(in the rows, 128 means zero)
Where one turn sends some rows of the set: a few examples, then the rows asked
K72: [132 142 102 161 112 144 101 111 127 140 116 143 108 151 111  95 148 119
 115 123 142 149 133]
K856: [130 114  87 141 100 150 110 135 119 144 115 158 119 146 128 135 143 115
 108 149 157 155 129]
K228: [127 140 100 163 115 162 132 145 103 136 146 126 110 122 103 150 129 119
 116 146 145 173 134]
K359: [117 147 118 127 130 125 129 114 106 141 163 139 116 126 110 126 156 139
 117 150 145 184 146]
K997: [123 120 106 143  96 140 142 122 139 146 133 138 107 134 103 118 161 110
  92 129 140 169 149]
K912: [131 116  99 153  95 140 103 136 114 132 115 143 123 149 120 125 141 108
 119 138 160 145 120]
K767: [120 140 111 145  95 136 120 137 115 120 109 143 104 140  98 122 126 142
 101 165 143 165 122]
K388: [120 141 101 118 123 128 112 104 106 137 152 145 106 144 142 108 153 133
 120 136 153 161 132]
K182: [127 131 120 151  97 127 118 129 106 112 109 132 115 145 105 125 137 135
 100 152 145 170 119]
K20: [121 126 122 134 123 119 129 114  95 139 154 142 123 123 122 132 156 125
 130 167 166 173 128]
K265: [123 141 121 151 133 115 119 117  93 135 147 154 127 129 120 103 142 115
 124 171 153 160 125]
K788: [121 119  97 128 143 129 135 116 111 144 141 150 122 127 123 117 149  97
 132 158 143 153 142]
K165: [127 135 109 142 104 139 129 130 113 116 105 146 107 143 110 120 132 134
  88 162 133 175 123]
K941: [146 139 107 158 108 157 107 115  91 149 127 133  92 137 114 128 133 144
 120 166 149 167 113]
K566: [115 138 101 159 101 161 139 142 112 140 145 132  96 111 105 143 126 123
 116 156 157 167 125]
K731: [133 142 110 164 114 146 104 101 135 142 113 151  99 153 119 106 158 121
 105 140 140 153 141]
K42: [127 147  96 144 150 135 125 108 104 154 160 148 113 132 117 112 144 117
 126 147 134 166 151]
K921: [139 136  98 161 112 143 109 102 127 155 113 157 107 152 113 100 154 128
 104 138 139 162 142]
K622: [131 147  99 165 103 157 112 118 102 143 127 139  92 132 113 126 127 152
 125 164 159 167 114]
K406: [134 144 115 175 118 153 149 106 111 146 133 130  95 120  99 101 139 115
 105 160 135 175 130]
K884: [117 131 108 140 103 149 132 123 142 135 129 124 101 136 105 116 161 111
 111 115 140 160 142]
K174: [115 123 112 115 130 118 137 100 118 128 131 140 110 136 126 106 158 120
 121 150 143 164 133]
K991: [128 121 102 158 116 163 135 103 127 151 125 122 101 125 114 128 163 112
 142 136 158 162 131]
K315: [130 140 113 178 132 154 145 113 116 138 124 123 104 121  92 120 140 114
 125 154 132 171 132]
K52: [122 147 114 178 115 151 144 109 126 144 131 132  91 114  92 113 140 122
 118 158 143 169 134]
K113: [133 135 113 177 127 145 145 114 119 145 135 131  85 117  93 112 138 125
 111 153 128 172 128]
K414: [129 137 122 141  96 139 117 134 108 120 113 138 104 147 104 121 136 130
  91 167 133 160 124]
K505: [113 130 116 119 134 120 131 106 122 128 130 148 112 130 121 102 160 125
 133 154 145 166 126]
K974: [124 148 101 140 148 138 118 116 108 157 158 153 118 129 112 115 149 123
 134 148 139 169 148]
K375: [129 122 102 141  94 154 100 133 119 138 119 149 112 150 128 136 148 110
 110 152 156 142 131]
K881: [128 143 104 159 102 143 101 106 135 149 110 153 105 150 102 102 151 130
 113 145 147 151 141]
K900: [114 143 105 118 123 131 111 112 114 136 154 149 109 136 139 108 155 133
 128 138 159 165 127]
K751: [128 136 113 146 135 114 125 115  88 129 144 149 124 133 122 106 134 112
 117 172 146 157 126]
K203: [138 145  98 158 108 166 116 110  94 143 123 140  96 139 130 125 134 147
 116 163 155 175 114]
K446: [115 121 111 152 105 142 136 125 150 135 130 139  97 131 112 127 160 105
  98 130 140 160 146]
K511: [139 144 104 167 108 153 107 116  93 136 130 128 106 139 117 139 136 150
 121 149 156 177 121]
K775: [120 142 100 129 126 127 116 131  98 131 161 152 121 139 131 110 131 112
 107 144 145 153 136]
K96: [119 142 110 127 129 125 136 112 103 140 167 132 110 127 118 130 150 134
 112 146 141 182 150]
K284: [113 124 104 126 142 132 134 125 119 143 141 157 125 124 115 115 151 101
 137 156 144 157 138]
K915: [112 150 109 132 124 125 113 135 104 128 164 156 122 132 126 105 136 115
 113 145 149 158 132]
K797: [123 128 101 168 104 159 130 103 135 162 134 137  98 121 110 128 159 113
 134 146 167 155 137]
K239: [125 135 100 147 100 168 143 142 103 140 149 132 101 120 116 137 129 113
 104 154 149 175 125]
K348: [135 116  99 163 105 159 136 102 118 169 137 136 101 123 120 121 161 108
 126 145 164 163 132]
K988: [132 116  99 171 118 156 132 107 131 162 136 138  89 119 122 129 159 113
 129 141 157 159 129]
K404: [127 123 113 134 124 120 132 105  89 139 151 135 118 127 131 132 151 127
 126 167 162 173 129]
K691: [111 130 109 147  92 142 131 123 149 143 129 139 103 133  96 120 157 111
 104 134 148 158 152]
K999: [124 122  93 142  88 147 101 137 124 144 116 153 114 145 115 132 141 122
 119 153 162 146 128]
K77: [131 126 103 151 104 157 135 146 104 147 148 128  95 116 104 144 131 123
 110 152 145 168 122]

K997 -> K921
K731 -> K375
And these:
K388 -> K775
K182 -> K511
K622 -> K566
K915 -> K265

Where one turn sends some rows of the set: a few examples, then the rows asked
K494: [119 111 135 118 169  96 115 139 118  98 115 159 112 109 127 125 139 122
 142 159 142 125 147 110 127 139 115 167 149 144 130 113]
K14: [131 130 125 114 154 110 125 137 111 109 126 156 144 123 134 131 138 112
 158 156 147 132 130 116 130 147 120 171 137 143 121 112]
K294: [132 129 126 115 154 111 125 139 111 108 123 155 142 123 134 130 140 110
 159 156 146 133 130 116 131 148 121 169 137 141 120 115]
K447: [116  99 120 150 141 107 116 137 136 128 122 154 122  92 132 143  91 141
 122 160 111 139 124 120 119 144 134 149 132  95  98 141]
K831: [139 118 120 148 142 118 120 158 117 134 120 146 106 100 123 138  84 143
 133 136 129 151 119 108 130 147 145 137 124 120  85 126]
K68: [130 127 125 115 156 111 125 138 112 108 126 155 144 123 134 131 141 112
 158 155 147 133 131 115 129 147 122 169 138 143 121 114]
K134: [117 114 137 119 160  94 117 139 117  94 111 153 112 109 125 120 143 119
 146 162 143 129 143 116 133 141 115 161 145 148 133 118]
K702: [133 121 125 147 132 116 122 159 114 126 111 134 104 103 123 130  89 140
 139 137 131 157 119 117 135 152 147 133 120 122  89 133]
K786: [117 103 165 140 160  97 132 137  97 126 117 128 121 127 109 118  95 137
 131 174 108 138 133 132 127 129 135 137 118 138 107 140]
K764: [119 103 123 154 125  95 118 130 132 132 117 157 123  97 124 142  89 134
 130 168 107 138 122 130 121 138 133 149 125 102 100 140]
K715: [122 100 159 140 170  99 131 135  97 132 128 139 123 125 109 124  90 141
 125 174 106 131 135 124 121 123 134 140 123 134 101 131]
K990: [125 112 134 121 161  91 115 133 116 102 118 166 114 112 121 125 137 119
 146 164 138 123 146 113 126 133 113 167 146 149 130 110]
K536: [131 129 126 116 153 111 125 139 113 107 125 155 143 124 134 131 140 110
 159 156 147 133 129 117 131 147 121 169 135 142 120 113]
K994: [145 120 120 149 129 108 120 149 113 137 121 154 108 105 116 139  80 137
 138 142 123 148 121 114 127 138 143 139 118 124  84 122]
K352: [111 100 163 135 173 108 132 146 101 122 117 119 119 121 116 116  98 144
 124 168 114 140 133 127 130 139 137 136 124 131 106 142]
K954: [112 106 128 153 117  97 119 135 133 124 107 142 121  98 126 135  95 131
 135 167 111 145 120 137 130 147 135 144 123 103 105 151]
K433: [115  97 159 137 185 110 130 143 102 128 126 131 123 120 117 123  93 147
 118 167 111 133 135 118 121 131 134 140 128 129 102 134]
K176: [138 122 125 148 119 105 123 152 111 130 108 143 106 107 115 132  85 133
 143 143 126 154 120 122 134 145 146 135 113 128  88 129]
K984: [106 100 125 150 134 107 119 143 136 121 110 139 119  92 133 136  96 139
 126 159 116 145 120 127 129 155 136 144 130  95 104 150]
K157: [123 114 139 121 154  89 117 135 115  98 111 158 114 113 120 122 140 115
 150 165 140 126 144 119 130 136 114 163 140 151 134 116]

K433 -> K352
K702 -> K176
K14 -> K68
And these:
K494 -> K134
K447 -> K984

